Each path below is one point turned by a fixed rotation once a step. After each direction that follows a path, write how fast that rotation turns it, in degrees a step (0 if it stays still).
Each turn is a multiple of 5 degrees from 10 to 175, or 0.
Each row of a path follows its step; steps can be skipped.
Path 1:
step 0: [ 27 -17   3   3 -11  16   0  21  -1 -14   9  11 -38 -43   5 -12 -28   1
   2  -9  -3  38  19  -6  -5 -27 -31  -2  -5  15 -17  30  10 -12 -25  13
  21  39  19  12  16  -2 -16  24  23 -19   0  16  25  24]
step 1: [ 28  28  25  16  11   2  39  -8   5 -12  17 -10  -7 -16  -5 -43 -20   5
   7   6  38 -17  11 -16  -6  -7  -8  -1  10 -23   2 -13  -8   6  15  16
  15  44 -16   4  24   6  -2 -21  16 -16  41  33   9 -10]
step 2: [ 25 -24 -13  -3 -24  20  34 -25  21  28  11  26  19 -30  -8   5 -12  19
  28 -11  11 -12   8 -15 -24  -8  -2   3  13 -20  20 -38 -20  14 -23  24
  22   6 -39  -9  -5   3 -22   2 -13   4 -10   3 -21   8]
step 3: [-39 -20   0 -29 -14 -39  18  11 -10  -6   2 -14  29 -32 -18 -25   6   9
 -15   8 -14 -10  30 -21 -17 -29  22  -7  17 -15 -22 -19 -11  38  12  26
  19  11  -6 -20  -6  -8   9  13   0 -15 -13 -22 -23   4]
step 4: [ 10  10   5  -7   9  33  10  27  11 -35 -29 -21  11 -35 -15 -13  -4   3
   9  19  13  25  30  17   3 -32  23 -16 -10  12  -9  16 -10  13 -41  10
   4 -35  -3 -31  -7 -20  29  -5   2  -5 -32   1 -14  -3]
step 5: [ -4  13  36  20  19  -3  38  14  12 -14 -16   5  19   5  12 -24  -8   1
 -34  -9 -35 -12   6   4  15  -1  -3  14 -15  29  -6  -9  -9 -18 -19   1
 -10  16 -18 -11  12 -31  37   2 -12  -2 -17  54 -24 -13]
step 6: [  5  23  41  25  -1  36 -12 -20  -5  24  17  16  14   3   8   4   0  -2
  -6  13 -24 -10  -4  17  -5   2  19  -7  38  34  -3 -13  18   3   5  26
  16 -12 -30  11 -47 -30  -4 -13 -18  -4 -22  21   6 -11]
step 7: [ -6 -18 -24  10 -54   3 -12   2 -50   8  24 -13   9   0  13  -8  10  -1
 -10  -4 -12  32  13  10  17   8  13  19  23  44  -5 -17  23  -2  10  24
  16  13  -5  19  12 -31  22   5  -3   0  -4   0 -12  37]
step 8: [ 20   7  20 -10   8 -14   7   5 -17  -5  27 -58  -6  14  20  -9  18   6
  28  18  24  19 -17   1  27 -14  21  31   7   1   8  25  39  18 -13  24
  27  -7  12   7  11  -7   0 -17  36  -1 -20  14   1  16]
step 9: [ 35   4 -19  -2  10 -11   9 -44  -6  -9 -15 -22   4  21  -1 -18  -9 -10
  15  -7  -5  20 -27 -30   6  27  -6  15  12 -26  28  21  -4  -8 -13  -4
 -11   5 -45   5  32 -36   7 -15   5  11 -31   7 -28   0]
step 10: [-18  35  -7  -9  26 -23  12 -20   4  21  -7 -24   2   9  16  11  -4  33
  12 -18 -56   6   6 -21 -23  42 -11  16  21 -22   9   6   2  24   5  10
  25   4  -4  -5 -24   5  -2 -12 -26  11 -29 -18   3   2]
Directions:
[ -6  -9   0  -8   8 -11   8   6   3   1   5   2  -3   4  15   5   2   3
  -7  -3  -5   1   1   2   2   2  -9  -1  -3   0  -3  -2   0  -6  -1  10
  11   0   4  -4   1   0  -6   5   2   0  -1   6  -1   0]	145
[ -4   2   6   1  -2   0   5  -3   8   1   3   3   2  15 -12   1   4   3
   9   6   3   3  -4  -1  -7  -7 -13   1  -3   5   5   2  -1  -8   4  -1
   6   7  -4  -4  -3  -8   3   2  -2   6   2  -4  -5  -4]	95
[ -6  -1  -7  -6   1   8   2  -5   1  -2   2  -4  -1  -2  -1  -7   0  -9
  -4  -1  -1   7 -10  -4   8 -15   1  -4 -10   0  -4  10   8   3  -1  -3
   1   1   6  -6   3   1   2   1  10   1  -5  -1  -4  -2]	85
[  2  -2   6   4  -9  11   5   1  -2  -7  -1   2   3   7   1  -1   8   3
  -4   0  -6   7  -2   1   0   8  -2  -5  -8   3   0  -3   2   2   1   4
  -6   4   3   3  -6  -2  -3   7   5 -13   0   3  13  -8]	55
